The rows below fall into families. The same turns and mirrors carry the whole set onto itself and the rows of a family onto each other. For each named row, which other rows are in its family? Write them in the order they are listed.
These 30 rows form 5 families of 6 rows each.
j496: [ 12.6   5.0  -3.0  -1.1  -7.3  36.7 -12.9  -7.8   2.3  -9.7]
j710: [ 3.4 11.2 23.4 26.1 -5.4 20.0  9.1 -8.4 -5.0  5.8]
j234: [24.3 14.4 27.4 -9.5  5.1 -2.2 13.3 -7.0 11.4 -9.0]
j250: [-19.9  -0.9   4.8  28.1   8.4   6.3  -1.4 -10.0 -17.1   4.3]
j916: [ -5.8 -19.4 -19.5  -2.5   5.3 -19.7   3.9   0.1  15.1   4.0]
j158: [-12.4  -1.2  -5.4  -4.3  22.9 -22.1  -5.8 -11.3  -8.3  -9.8]
j384: [ -8.5  -3.0 -19.8  -1.3   5.3  23.3 -20.1  -9.8  -6.7 -10.2]
j19: [ 12.3 -14.3 -19.0   3.2 -15.7  16.9  -9.7  -2.6   8.7  12.2]
j191: [-15.6  -1.1   6.1  -4.9  10.3 -29.4  -1.2  -1.8  14.4  -8.6]
j391: [-23.9  -8.1 -13.0   2.6   5.1 -13.2 -20.6  -5.5  -0.9  -0.7]
j589: [-22.3   0.3  13.2  21.4  14.8 -10.9  10.3  -7.7  -8.9  -0.4]
j203: [-19.7  -5.6 -19.2  -7.9  18.2  -2.7  -8.3  -8.2   0.5 -18.2]
j95: [ 1.4  9.6 32.9 20.5  1.9  5.1 20.7 -5.1  1.1  0.9]
j437: [-11.4   7.0  27.4  19.8  12.1 -10.5  22.0  -3.9   1.1  -0.4]
j771: [ 26.7  -7.9  -4.4   0.9 -18.1  16.1   3.1   0.9  19.6  10.4]
j271: [ -2.4 -20.5 -25.4   2.8  -3.8  -1.3 -11.1  -1.3   6.6  10.1]
j83: [ 11.7   7.8  17.1 -14.9   8.6  -0.5  17.7  -1.6  22.8 -21.1]
j389: [ 22.4  10.7  26.3  -0.9 -16.7  10.3   0.6  -0.7  21.2  -0.1]
j393: [  6.9 -11.3  -4.5  -6.6   2.3 -20.1  15.8   4.5  26.0   0.6]
j611: [ 11.6   5.8  -3.4   4.3  -3.4  26.5 -19.8 -12.6 -15.3   0.6]
j681: [23.3 -7.7  4.6 -5.6 -9.7 -4.5 14.4  2.8 28.3  5.1]
j701: [ 22.4  12.7  14.6  -7.1  -5.4  24.3   6.7  -1.8  16.7 -12.8]
j287: [ -8.7  -2.5 -10.2   8.1 -10.2  14.3 -28.7  -8.2  -5.9   4.9]
j252: [-10.1   0.4   1.3 -12.6  21.1 -14.7   9.5  -4.4  15.0 -21.9]
j425: [  5.4   7.0  24.4  -7.3  -1.6 -17.9  10.3   1.2  27.0  -8.2]
j22: [-10.2  -2.5 -14.8   2.6  11.5   5.9 -20.8 -14.1 -20.1  -3.6]
j995: [28.8 13.9 18.6 -1.5 -5.3 24.3 -2.6 -9.1  0.0 -1.6]
j873: [ 15.0   6.3   8.3   6.1 -20.7  26.3 -16.5  -3.2   5.6   6.6]
j832: [ -7.7   4.0  12.5  30.1  -1.4  20.7  -1.0  -8.4 -15.4   7.5]
j32: [  2.9   6.9  16.2 -12.3  20.3 -23.9  12.7  -9.1   7.1 -14.7]

The rest of the family of j19: j916, j771, j271, j393, j681
The rest of the family of j589: j710, j250, j95, j437, j832
The rest of the family of j32: j234, j158, j611, j22, j995

The rows below fall into families. The same turns and mirrors carry the whole set onto itself and the rows of a family onto each other. For each named row, which other rows are in its family? Write them in the order they are listed.
These 40 rows form 5 families of 8 rows each.
j210: [ 22.3 -15.0 -20.7  -7.9 -12.1   8.7  -6.7 -20.5  17.7  13.7  -1.7  -2.3]
j443: [  0.1  -8.6  -1.2 -16.9 -19.3  16.1  14.1 -20.1 -17.2 -13.3 -37.2   2.0]
j526: [-30.5  -5.5   2.3 -15.1   6.1   6.0   3.3  -2.8 -32.8  -6.1   4.4  12.6]
j324: [-15.9 -15.5  -7.8  -9.0   6.7   6.3  10.7   6.4 -44.3  -1.8  -1.8  15.1]
j606: [  9.0 -21.9  11.4  -1.7  17.8 -12.4  15.1 -20.5 -21.6   3.6 -11.6  -3.3]
j938: [ 15.6 -13.1  10.6  -3.9  11.7  -4.9  16.0 -22.6 -27.8  -0.3 -17.9  -7.1]
j475: [ 23.5 -11.8 -25.5  -8.5  -7.2   3.2  -9.0  -7.1  18.8   3.8 -15.1 -11.3]
j70: [-21.2 -10.5 -29.5 -14.2 -16.7  16.3 -15.2   8.9   8.7   3.9   4.2   3.9]
j379: [  2.9   8.9  -2.3 -14.2 -27.1   2.1  13.1 -14.0  -9.4  -5.5 -31.4   7.0]
j133: [-29.7 -10.2   7.5 -11.0   2.5   7.4  10.8  -7.0 -37.4   1.3   0.0   8.7]
j685: [ -2.0   9.3  -9.0 -17.4  16.4  17.0   6.9 -25.7  -0.5 -17.7   6.0  -6.5]
j190: [ -1.9  13.4 -10.7 -10.3   9.2  18.8   4.9 -26.6   7.6 -17.0  -2.4   0.6]
j534: [ -7.4   8.4   7.2  -6.6  15.6   6.8   2.0 -20.5   7.5 -18.0   4.0  -1.8]
j263: [ 29.0 -10.7 -21.5  -7.1  -5.9   0.2   1.6 -16.7  15.0   0.0 -11.7  -8.8]
j580: [-27.6   0.3 -27.0 -16.1 -17.5  18.0 -17.5   2.1  -0.2   3.0   1.5   3.3]
j605: [ 11.0 -27.9   4.3  -8.0  15.4  -8.9   4.8 -28.1 -17.6   5.3 -25.6  -6.2]
j156: [ -8.6 -31.6 -16.3  -4.3  21.4   8.9 -12.0  -0.1  -9.9   8.9  17.0  -8.6]
j362: [-16.4   5.0 -23.0 -11.3 -20.8  18.9  -4.2  12.9  -1.8  -0.7  10.8   4.0]
j532: [ 18.4 -22.2   5.0   1.8  20.3  -2.1  -3.2 -16.7 -21.8  -4.8 -14.1 -17.0]
j770: [ 25.1 -17.4 -20.7  -2.7 -11.6   4.9  -1.7 -11.1  14.1  10.4 -19.0 -15.2]
j99: [  9.8  -7.5 -11.3  -8.9 -11.0   4.6  -9.3 -20.8  24.8   5.3 -12.4 -17.3]
j529: [ 21.0 -22.5   7.7  -1.6  11.6  -6.0  18.4 -16.2 -18.6   2.4 -15.3  -6.9]
j900: [ -4.1 -32.0  -9.4  -0.7 -20.7  -7.4  -7.9  10.7 -18.6  22.2 -20.2   4.5]
j320: [-14.7   0.2 -30.1 -17.0 -22.7  22.8 -13.3   6.6   2.2   0.1  -3.3  -0.2]
j131: [ -1.3 -36.8 -18.8  -5.7 -16.4 -11.5 -10.4   4.1 -17.8  22.0 -16.6  -4.9]
j160: [ -6.1 -28.4 -21.6 -11.5  14.7 -12.7  -9.1  -6.0  -9.7   4.7  21.5  -7.1]
j350: [ -5.4  13.9  -0.4 -12.8  10.5  22.2  12.2 -18.9  -2.1 -18.3   2.5   1.3]
j738: [  3.3   1.4   3.5  -4.2 -21.9   9.7   9.3  -1.9 -16.3  -1.3 -40.1   4.7]
j407: [ -0.2   5.7   2.3  -7.7 -20.7  23.9  10.4  -8.5  -9.6  -0.1 -36.1   6.0]
j3: [ -3.6   0.9  -0.4  -5.8 -31.2  19.3   7.2  -4.7 -15.4  -2.7 -31.1   9.0]
j937: [ -5.6 -14.3 -17.5  -2.0  14.6  -5.3 -12.5   7.0  -3.0  16.7  21.9  -4.6]
j762: [-35.0 -13.0   2.7 -11.5   1.0  11.2   1.0   3.1 -35.0   3.7  -2.9   6.6]
j281: [ -2.3 -22.9 -19.6 -12.0  26.4  -9.1  -6.0  -8.7  -4.6   7.5  16.4 -10.6]
j457: [  1.3 -31.0 -25.4 -11.8 -20.2   3.7  -1.8   6.1 -27.8  22.4 -19.5  -0.2]
j138: [ -9.2 -24.4 -22.8 -13.8  16.9   0.4  -8.8 -11.6  -4.1   5.1  24.8  -6.8]
j344: [ -3.8 -35.8  -7.9  -8.4 -14.6  -8.4  -4.5  13.3 -26.0  21.1 -12.7  -1.9]
j517: [-16.1  12.2 -11.9  -5.2  12.2   2.9   8.6 -19.8  -4.4 -23.3   3.7  -5.9]
j257: [-24.3  -0.8 -23.9 -19.5 -25.3  13.6   4.0   2.9   2.5   9.1  -0.9  13.1]
j570: [-28.4  -7.8   1.2 -10.3   7.1   2.5   7.0   6.5 -37.6  -9.6 -13.1  -0.8]
j895: [ 10.0 -34.3  -6.7 -13.2 -17.3   7.8  -7.7   4.8 -15.7  27.7 -18.3   3.5]

The rest of the family of j443: j324, j532, j99, j937, j517, j257, j895
The rest of the family of j156: j210, j379, j534, j605, j362, j457, j570
The rest of the family of j900: j475, j133, j685, j580, j529, j160, j407

